One turn moves each row of this set onto another row. After a few examples, where does it send each row asked below?
Z125: [ 0.90 -2.59 -1.01 -1.81  1.14 -0.91  0.37 -0.08  0.85  1.64  2.36 -0.23
  0.55 -0.67 -3.31 -3.11 -1.20 -0.15  0.49  0.11 -0.82 -0.20 -1.09 -0.18
  1.38  1.11 -0.59  1.82 -0.54  0.53 -1.08  1.24  2.72  0.48  0.63 -0.91
  0.02 -1.42  0.30]
Z364: [ 0.89 -2.54  2.44 -2.28 -0.59  0.80 -1.04  1.19 -0.76  0.17 -1.98 -0.96
 -0.42 -0.91  0.05  0.04  0.89  0.69 -0.23  0.15 -2.03  0.71 -0.92  0.36
  1.66  0.30 -1.72  1.08 -1.33 -0.08  0.55  1.81  1.20  2.02  2.65 -0.99
  0.00  0.56 -1.84]
Z495: [ 1.70 -0.48 -1.02 -0.70  1.15 -0.24 -0.06  0.61  1.73  0.87  2.52 -1.47
  0.82 -0.63 -3.30 -2.28 -0.29 -0.94 -0.49  1.78 -1.02  0.38 -1.04 -0.24
  2.95  0.80 -0.31  1.36 -0.19 -0.19 -1.00  0.07  1.57  1.00  0.54 -1.25
  0.73 -2.04  1.05]
Z938: [ 2.33 -2.33  0.33 -0.71 -0.20 -1.13  0.59  0.99  1.18  0.79  3.25  0.09
  1.14 -0.78 -2.86 -2.57 -0.88 -0.52 -0.23  0.07  0.70  0.99 -1.21 -0.82
  1.55  1.98 -1.18  1.42 -1.74 -0.07 -1.70  0.97  1.30 -0.41  1.10 -1.86
 -0.12 -2.37  0.71]
Z240: [ 0.37 -2.31 -0.34 -0.52 -0.98  0.18 -1.79 -0.73  3.69  1.18  0.82 -1.06
  2.43 -1.09 -0.87  0.29 -0.82  0.31 -0.69  0.41  0.24  0.82 -0.86 -0.83
  1.83  1.66 -0.43  0.48  0.11 -0.68 -0.83  0.30  1.51  0.45  0.60 -1.51
 -0.37 -0.83  0.75]
Z811: [ 0.34  0.73  1.57 -2.15 -0.48 -0.17  0.14  0.89 -1.16 -0.49 -0.70 -1.41
  0.47 -0.41 -1.24 -1.18  0.65 -1.36 -1.17  0.87  1.72 -1.32 -1.18  1.11
  0.49  0.28  2.79 -0.27 -0.08  0.77 -0.74  0.90  3.09  0.80  0.81 -0.74
 -0.14 -0.16 -0.95]
Z89: [ 0.60 -2.96 -0.58 -0.99 -1.21 -0.34 -1.64 -0.78  3.30  1.47  0.46 -0.32
  3.10 -0.52 -0.95  0.01 -0.02  0.92 -0.44  0.06 -0.02  0.60 -0.85 -0.58
  1.61  0.90 -0.44  0.65 -0.30 -0.83 -1.07  1.14  1.58  0.05  0.74 -1.74
 -0.13 -0.75  0.18]
Z658: [ 0.93 -0.06  3.59  0.17  0.27  0.88  0.43 -1.24 -0.75  0.76 -0.53 -0.39
  1.45 -0.30  1.11  1.22 -0.93  1.89 -0.53  0.66  1.20  1.15 -1.76 -1.46
  1.20  0.30  0.61  1.08 -1.24  1.55 -0.16  0.85  1.31  0.64  2.04  1.03
 -0.09 -1.07 -0.93]
Z268: [ 1.81  0.13  2.13 -0.73  1.31 -0.34 -1.92 -1.46 -1.80 -0.90  0.06 -0.81
 -2.01  2.32 -2.15 -1.53  0.37  0.03  0.11 -0.12 -0.29 -0.41 -1.12  0.31
  2.19  0.83 -2.94  0.69 -1.09  0.01 -1.09  0.59  1.47 -0.35  1.83  0.53
 -0.25 -0.99 -0.14]
Z614: [ 1.55 -0.36  2.27 -0.26  0.61 -0.30 -0.69 -1.42 -1.68 -0.65 -0.04 -0.47
 -2.25  2.40 -2.41 -1.50 -0.14 -0.20  0.33 -0.57  0.51 -0.47 -0.92 -0.30
  1.81  1.22 -2.93  1.00 -1.04 -0.56 -1.56 -0.01  1.13 -0.79  2.45  0.46
 -0.65 -0.81 -0.53]
Z306: [ 0.87 -0.27  3.72  0.45  0.68  1.24  0.75 -1.99 -0.58  1.18 -1.60  0.21
  1.70 -0.10  0.18  1.15 -0.35  1.82 -0.53 -0.11 -0.42  0.11 -1.20 -0.88
  0.69  1.11  1.15  1.35 -0.31  0.86 -0.72  0.52  1.75 -0.31  2.64  0.82
 -0.42 -1.20 -0.87]
Z778: [ 1.48 -1.40  4.31 -0.96 -0.52  1.58 -1.06  1.18  0.23 -0.09 -1.31 -0.83
 -0.57 -1.83 -0.44  0.70 -0.17 -0.76 -0.57  0.21 -2.52  0.78 -0.58 -0.29
  1.75  2.43 -2.64  1.53 -0.41 -0.55 -0.13  0.65  0.71  0.78  2.68 -1.39
 -0.27 -0.73 -0.62]
Z329: [ 0.28 -1.97 -0.80 -1.18 -0.53 -0.68 -1.02 -1.32  3.49  1.31  0.95 -1.35
  2.16 -1.13 -0.59  0.27 -1.16  0.29  0.15  0.67 -0.15  0.79 -1.42 -1.06
  2.17  0.76 -0.51  0.99  0.00 -0.54 -0.57  0.08  1.72  1.11  0.52 -1.31
  0.01 -0.66  0.17]
Z26: [ 0.53  1.53  2.87 -2.72 -1.03 -0.55 -0.10  1.43 -0.09  0.21 -1.09 -0.54
  0.44 -1.11 -1.32 -2.07 -0.82 -1.41 -0.49 -0.31  1.74  0.16 -1.82  0.42
  0.31  1.38  1.57  0.99 -1.29  1.08 -0.41  1.89  1.87  0.57  1.41 -0.54
 -0.70 -0.09 -1.62]
Z812: [ 1.74 -0.40  1.86 -0.28  2.49 -1.01  1.88  0.95  0.74 -1.58 -0.18 -0.20
 -2.14 -2.74 -3.06 -0.13  0.39 -0.71  0.32  1.27 -0.44 -0.63 -2.02 -1.00
  0.92 -0.07 -0.23  1.75  0.07 -0.04 -1.00 -0.42  2.53 -0.20  1.98 -1.57
  0.33 -1.18 -0.50]
Z547: [ 1.02 -2.89 -0.66 -0.73 -1.00 -1.07 -0.25 -1.49  3.06  1.26  0.74 -0.58
  2.77 -0.50 -0.83  0.50  0.08  0.69  0.01  0.24 -0.21  0.33 -1.08 -0.82
  1.73  0.79 -0.07  0.79 -0.21 -1.40 -1.48 -0.04  1.71  0.11  1.15 -2.06
 -0.07 -0.98 -0.03]
Z819: [ 0.87 -3.63  3.12 -1.80 -0.41  0.72 -0.12  0.52 -1.60  0.66 -0.67  0.04
  0.11 -0.73 -0.17  0.88  0.05 -0.21  0.24  0.82 -1.86 -0.64 -0.43 -0.44
  1.48 -0.91 -3.06  1.70  0.07 -0.25 -0.99  2.16  2.32  0.35  1.29 -1.30
  0.97 -0.55 -1.70]
Z198: [ 2.00  0.02  2.05 -0.21  0.31 -0.39 -1.05 -0.91 -1.68 -0.56 -0.07 -0.47
 -1.45  2.89 -2.34 -1.36  0.80 -0.03  0.03  0.12  0.66 -0.11 -0.85 -0.25
  2.52 -0.07 -3.05  0.91 -1.36 -0.78 -1.78  0.51  0.60 -0.85  2.25  0.25
 -0.02 -1.04 -0.77]
Z209: [ 1.97  3.24  3.73 -1.88 -0.17 -0.83  0.00  0.88  0.32 -0.31 -0.57 -0.77
  1.09 -1.29 -1.38 -1.04 -0.17 -2.33 -0.68  0.81  0.06 -0.04 -1.96  0.39
  1.37  1.42  1.27  1.29 -0.60  0.46 -1.08  0.88  1.63  0.03  1.21 -1.26
  0.12 -1.50 -0.73]
Z708: [ 1.50 -3.72  3.96 -0.48 -1.20  1.40 -0.56  1.30 -1.54 -0.91  0.44 -0.79
 -0.41 -1.22  0.40  1.48  0.19 -0.56 -1.07  0.72 -0.12  0.00 -0.15 -0.47
  1.13  1.28 -2.72  0.30 -0.49 -0.30 -0.89  0.95  1.83  0.23  1.54 -1.79
  0.20 -0.97 -0.34]
Z903: [ 1.75 -2.02  1.83 -1.20  1.60 -1.38  1.22  1.69  0.15 -0.59 -0.79  1.50
 -0.82 -1.89 -3.22 -0.89  1.17  0.47  0.41  0.43  0.10 -0.57 -1.84 -0.81
  0.25 -1.63 -0.80  1.97 -0.82  0.28 -1.50  2.15  2.42 -1.15  1.77 -1.75
  0.53 -0.95 -1.63]
Z84: [ 0.46 -0.92  1.05 -1.63  1.56  0.03 -0.49  2.71  0.97 -0.63 -1.21  0.04
 -1.67 -2.21 -3.09 -1.46  0.42  0.45 -0.26  1.07  0.87  0.44 -1.91 -0.69
  0.86 -1.56 -0.49  1.44 -0.85  1.17  0.15  2.42  1.86  0.58  1.43 -0.72
  0.22  0.17 -1.33]
Z254: [ 0.74 -1.11  0.85  0.35  1.24  0.77  0.81  2.55  0.77 -1.55 -0.79 -0.77
 -1.97 -1.94 -3.41 -0.26  1.44 -0.26 -1.17  1.76  1.48 -0.51 -1.02 -0.69
  0.99 -0.71  0.59  0.45  0.30 -0.28 -0.76 -0.05  1.88 -0.02  1.86 -1.28
  0.13 -0.35 -0.43]
Z129: [ 0.92 -0.04  3.92  0.77 -0.05  1.50  0.71 -1.19 -0.38  1.53 -1.32  0.41
  2.22  0.23  0.11  1.38 -0.47  1.59 -0.76  0.61  0.64  0.57 -1.05 -1.50
  1.25 -0.05  0.46  1.55 -0.39  0.69 -1.10  1.00  1.02 -0.65  2.27  0.80
  0.10 -1.40 -1.15]
Z131: [ 1.13 -2.77  2.06 -0.83 -0.97  0.88  0.68  1.02 -1.24 -0.92 -0.57 -2.17
 -1.01 -0.73  0.44  1.41  1.23 -0.07 -0.68  1.44 -0.39  0.18 -0.43 -0.18
  2.11  0.01 -1.11  0.18 -0.78 -1.03 -0.11 -0.44  1.44  2.11  2.62 -1.36
  0.36  0.15 -1.17]
Z598: [ 0.83 -0.10  3.52  0.72  0.55  1.88 -0.33 -1.21 -0.80  1.02 -0.87 -0.15
  2.18  0.24  0.35  1.60 -0.08  1.61 -1.27  1.27  0.41  0.22 -0.89 -1.00
  1.33 -0.30  0.66  0.82  0.10  1.25 -0.86  1.16  1.73 -0.29  1.33  0.91
  0.42 -1.56 -0.47]
Z7: [ 1.62  0.49  1.91 -0.60  0.58 -0.24 -1.51 -0.82 -1.49 -0.64  0.12 -1.11
 -2.00  2.47 -2.02 -1.50  0.09 -0.15  0.15  0.37  0.82  0.29 -1.21 -0.36
  2.80  0.06 -3.23  0.92 -1.44 -0.23 -1.05  0.54  0.58  0.00  1.93  0.65
 -0.03 -0.75 -0.64]
Z46: [ 1.70  1.09  3.16 -1.08 -1.27 -0.27  0.09  1.57 -1.04 -0.72  0.45 -0.65
  1.59 -0.43 -1.16 -0.45  0.67 -2.11 -1.69  1.39  2.47 -0.81 -0.97  0.33
  0.91  0.16  1.39 -0.09 -0.31  0.38 -1.97  1.25  2.25 -0.73  0.26 -1.57
  0.55 -1.58 -0.49]
Z649: [ 0.78  0.17  3.53 -2.02 -1.18 -0.69  1.03  0.84 -0.96  0.72 -0.33  0.76
  1.44 -0.51 -1.79 -1.32 -0.75 -2.04 -0.34 -0.04  1.77 -1.27 -1.15 -0.08
  0.00  0.32  0.65  1.40 -0.06  0.39 -2.32  2.17  2.65 -1.59  0.69 -1.24
  0.07 -1.13 -1.64]
Z315: [ 1.40 -1.30 -0.04 -0.60 -0.39  0.30 -0.52  1.83  2.24  1.39  2.09 -0.48
  1.06 -0.75 -3.54 -3.04 -0.89 -0.65 -0.88  0.32  0.63  1.37 -0.81 -0.67
  2.09  2.08 -0.97  1.51 -1.24 -0.13 -1.03  1.14  0.41  0.13  1.30 -1.26
 -0.29 -1.67  0.65]
Z948: [ 0.10 -0.69  3.24  0.38  0.58  1.83  0.03 -1.48 -1.02  0.95 -0.70 -0.44
  1.26 -0.16  0.66  1.32 -1.03  1.69 -0.92  0.74  1.07  0.18 -1.05 -1.13
  0.76  0.40  0.91  0.69 -0.11  1.66 -0.32  0.80  2.18  0.31  1.59  1.31
 -0.18 -0.92 -0.56]
Z687: [ 0.91 -2.47 -0.14 -1.64 -0.34 -1.27 -1.45 -1.56  3.16  1.23  1.17 -0.50
  2.62 -1.25 -0.37  0.11 -1.11  0.62  0.44 -0.01 -0.68  0.77 -1.67 -0.86
  1.62  1.18 -0.96  1.22 -0.51 -0.18 -0.79  0.97  2.11  0.52  0.42 -1.61
 -0.12 -1.09  0.19]
Z839: [ 1.54 -0.39  1.83 -0.26  0.77  0.41 -2.15 -0.91 -1.86 -0.74 -0.28 -0.64
 -1.64  2.80 -2.48 -1.49  0.89  0.13 -0.52  0.09  0.28 -0.65 -0.55  0.39
  2.16  0.45 -2.73  0.33 -0.71 -0.27 -1.45  0.75  1.29 -0.77  1.79  0.46
 -0.21 -0.86 -0.09]
Z101: [ 1.11 -1.51  3.12 -0.84 -0.04  0.94  1.13  0.13 -0.41  0.31 -1.03 -1.23
 -0.67 -1.13 -0.52  1.50  0.03 -1.26  0.25  1.66 -2.61 -0.41 -0.46 -0.72
  2.55 -0.08 -2.36  1.99  0.77 -1.44 -0.84 -0.40  1.43  1.00  2.25 -1.34
  0.90 -0.66 -1.44]
Z497: [ 1.36 -2.71  0.28 -0.67 -0.66 -1.19 -0.75 -1.67  3.17  0.81  1.36 -0.49
  2.61 -1.18 -0.52  0.51 -0.68  0.36  0.02 -0.11 -0.43  0.52 -1.35 -0.85
  1.51  2.07 -0.59  0.83 -0.34 -0.79 -1.39  0.02  2.00 -0.04  0.90 -2.06
 -0.31 -1.48  0.63]
Z654: [ 0.96  1.65  2.84 -2.16  0.45 -0.90  1.16 -0.37 -0.63  0.43 -1.02 -0.22
  0.95 -0.73 -2.04 -1.05 -0.09 -2.14 -0.01  0.62 -0.69 -1.93 -1.38  0.76
  0.68  0.43  1.69  1.49  0.80  0.17 -1.72  0.74  3.28 -0.50  0.90 -1.03
  0.29 -1.12 -1.23]
Z947: [ 1.79 -0.06  3.00 -0.74  2.16 -0.07 -1.05  2.34  1.26 -1.67 -0.04  0.18
 -1.78 -3.32 -2.84 -0.78 -0.13 -0.50 -0.54  0.78 -0.16  0.61 -2.20 -0.79
  0.65  1.05 -1.20  1.46 -0.76  1.39 -0.14  1.56  1.92 -0.31  1.29 -1.37
 -0.07 -1.34  0.26]
Z53: [ 0.86 -0.32  1.84 -0.20  0.36  0.56 -1.42 -0.82 -1.58 -0.51 -0.13 -0.97
 -2.47  2.42 -2.41 -1.59 -0.26 -0.22 -0.14 -0.21  1.20 -0.27 -0.65 -0.28
  2.02  0.92 -2.85  0.65 -0.79 -0.32 -1.19  0.21  0.90 -0.46  2.08  0.80
 -0.64 -0.40 -0.44]
Z440: [ 2.51 -1.74 -1.22 -0.36  0.53 -0.90  0.58  0.59  1.02  0.27  2.56 -1.07
  1.25 -0.05 -3.14 -2.08  1.17 -0.15 -0.80  1.15 -0.36  0.14 -0.79  0.20
  2.37  0.95  0.43  0.57 -0.99 -0.68 -1.59 -0.14  1.58  0.45  1.30 -1.93
  0.42 -2.18  0.99]
Z534: [ 1.58  0.38  3.71  0.16  0.99  0.70  0.01 -1.75 -0.73  0.49 -0.96 -0.24
  1.90 -0.20  0.87  1.30  0.08  2.10 -0.66  0.58 -0.46  0.71 -1.71 -0.71
  1.26  0.59  1.06  1.04 -1.07  1.36 -0.29  0.73  1.57  0.48  2.21  0.74
  0.03 -1.52 -0.54]
Z554: [ 0.80 -2.84 -1.60 -1.37  0.24 -0.08  0.04  0.83  1.15  1.59  1.20 -0.31
  0.95 -0.01 -3.75 -3.41  0.27  0.41 -0.42 -0.15 -0.32 -0.04 -0.50  0.41
  1.32  1.26  0.41  1.05 -0.85 -0.18 -1.02  1.22  1.85  0.47  1.56 -1.05
 -0.46 -0.85  0.13]
Z940: [ 2.06 -1.86  2.78  0.29  0.93  0.31 -0.42  2.84  0.48 -1.69 -0.24  1.04
 -0.72 -2.13 -3.33 -0.43  1.63 -0.02 -1.49  0.68  1.08 -0.27 -1.05 -0.47
  0.13  0.30 -0.70  0.60 -0.53  0.28 -1.46  1.77  1.83 -1.80  1.51 -2.12
 -0.02 -1.56  0.13]

Z53 goes to Z839
Z497 goes to Z687
And these:
Z948 goes to Z598
Z812 goes to Z947
Z125 goes to Z495
Z209 goes to Z26
Z101 goes to Z778

One turn moves each row of this set onto another row. After a few examples, where does it send each row asked below?
Z578: [-0.07  0.16 -0.45 -0.36 -1.86  2.28  0.25 -1.46 -0.63 -0.65 -0.75 -0.22
 -0.76]
Z905: [ 0.46  0.76  2.18  0.19  0.93  1.27 -1.63 -1.19 -0.96  1.63 -0.03 -0.33
  1.58]
Z241: [ 0.23  0.35 -0.93 -1.34 -2.48  2.09  0.35 -1.53 -0.82 -0.63 -0.73  0.75
 -0.76]
Z576: [ 0.99  0.72 -1.18 -0.28 -1.14  0.56 -1.07 -2.56 -0.10  1.45 -0.32  2.34
  0.17]
Z825: [-0.39  0.17 -0.40 -0.83 -0.61  0.02 -0.19 -0.33 -2.64 -0.82  0.79 -0.53
  1.76]
Z563: [ 2.52  2.38  0.91 -1.20 -1.33  1.69  0.06 -0.59 -1.58  0.85 -0.23 -0.33
  2.94]
Z283: [ 0.90 -0.31  1.26 -0.30  0.49  1.60 -0.28 -0.03 -2.57  3.06 -1.36  0.79
 -0.14]
Z265: [-0.41 -0.07  0.13 -2.66 -1.67  1.05  1.50 -0.52 -1.64  3.57 -1.04 -0.22
  1.57]
Z955: [ 0.86  0.01 -0.63 -1.17  0.12 -1.89  0.03 -0.41 -1.03  0.27 -0.92  0.02
  1.78]
Z372: [ 2.62 -0.72  1.29 -1.63  0.31  0.37 -1.11 -1.72 -1.58  1.99 -0.17 -0.15
 -0.25]
Z888: [ 0.21 -0.20  0.44 -2.76 -1.26  1.45 -1.17  0.16 -2.20  3.60 -0.63  0.25
  1.90]
Z22: [ 0.74  1.67 -0.64 -2.20 -1.35 -0.53 -0.78  0.97  0.04  1.90 -1.14  1.31
  1.26]
Z799: [ 0.00  0.06 -1.69 -0.84 -0.87 -0.70 -0.50 -1.78 -1.80  0.33  0.91  1.62
  1.61]
Z156: [ 2.71 -0.75  1.51 -1.61  0.17  0.83 -0.90 -1.36 -1.86  1.62  0.04 -0.53
 -0.29]
Z76: [ 2.49  1.14 -0.01 -1.27 -2.20  2.66  0.84 -0.98 -1.17  0.22 -1.31 -0.69
  1.77]
Z830: [ 0.15  0.72  0.64  0.25  0.09  0.12  1.22 -2.77  0.62  2.55 -0.95  0.40
  1.33]
Z569: [ 3.13  2.00 -0.18 -1.12 -1.55  0.80  0.75 -1.59 -0.57  1.60 -1.14  0.68
  2.50]
Z643: [ 0.47 -0.37  0.56  0.10 -0.42  2.31 -1.96 -2.50 -0.49  1.87 -0.19  1.01
  0.37]
Z182: [ 0.57  1.48  1.38 -1.25 -0.74  1.24 -0.43  0.58 -1.78 -1.00 -0.53 -1.18
  0.67]
Z533: [ 0.87  2.58  0.66 -0.26  0.40 -1.31  0.34 -1.17 -0.19  1.53 -0.72  0.81
  1.67]
Z617: [ 0.02  0.64 -0.40 -2.33 -2.24  1.57 -0.64  1.26 -0.44  0.51 -1.23  0.03
  0.06]
Z956: [-0.51 -0.07  0.24 -2.66 -1.63  1.32  1.53 -0.38 -1.73  3.53 -0.99 -0.27
  1.51]
Z157: [ 1.16  0.13  0.96 -1.31 -0.66  0.77  1.99 -2.86 -2.06  2.00  1.11 -0.27
 -0.26]
Z857: [ 1.03 -0.29  1.20 -0.20  0.37  1.69 -0.38 -0.15 -2.48  3.21 -1.42  1.29
 -0.20]
Z804: [ 0.90  2.62  1.00 -1.09 -0.11 -1.44  0.59 -0.30 -0.72  0.82 -0.55  0.59
  1.85]
Z582: [ 0.19  0.35  0.94 -0.04  0.08  1.27  2.06 -0.77 -2.33  3.34 -1.06  0.85
 -0.06]
Z225: [-0.71  2.38  0.25 -1.87 -1.49  0.46  0.54  1.26 -1.28  0.77  0.21  0.23
  1.39]
Z211: [ 0.24 -0.02  0.99  0.08 -0.06  1.62  1.91 -0.83 -2.37  3.05 -1.10  0.82
 -0.33]
Z740: [ 0.18  1.80  1.68 -0.31 -0.06  1.04 -0.51  0.31 -1.34 -0.52 -0.23 -1.41
  1.00]
Z149: [ 0.35 -1.17 -1.50 -1.18 -1.15 -0.04 -0.13 -0.86 -1.14 -0.56 -1.32 -0.27
  0.53]
Z741: [ 0.24 -0.45  0.24 -2.75 -1.48  1.69 -1.11  0.05 -2.24  3.53 -0.70  0.46
  1.52]
Z358: [ 1.30  1.19 -0.86 -1.01 -1.22 -0.40 -1.01 -1.92 -0.19  1.41 -0.31  2.76
  0.55]
Z95: [-0.45  1.51 -1.37 -1.86 -2.61  0.94  0.29 -0.22 -0.63  1.33  0.14  2.01
  0.57]
Z551: [ 1.09  0.52  1.28 -1.19 -0.34  0.50  2.00 -2.55 -2.16  1.85  1.08 -0.54
  0.15]
Z542: [-0.45 -0.01  1.16  0.11 -0.61  2.04  1.32 -2.01 -0.31  0.87 -0.97 -1.44
  0.21]
Z645: [ 2.66  1.25 -0.58 -1.05 -2.38  2.46 -0.17 -1.77 -1.27  1.30 -0.35  1.10
  1.86]

Z95 goes to Z617
Z283 goes to Z582
And these:
Z643 goes to Z542
Z804 goes to Z358
Z799 goes to Z149
Z740 goes to Z533
Z551 goes to Z372
Z645 goes to Z76

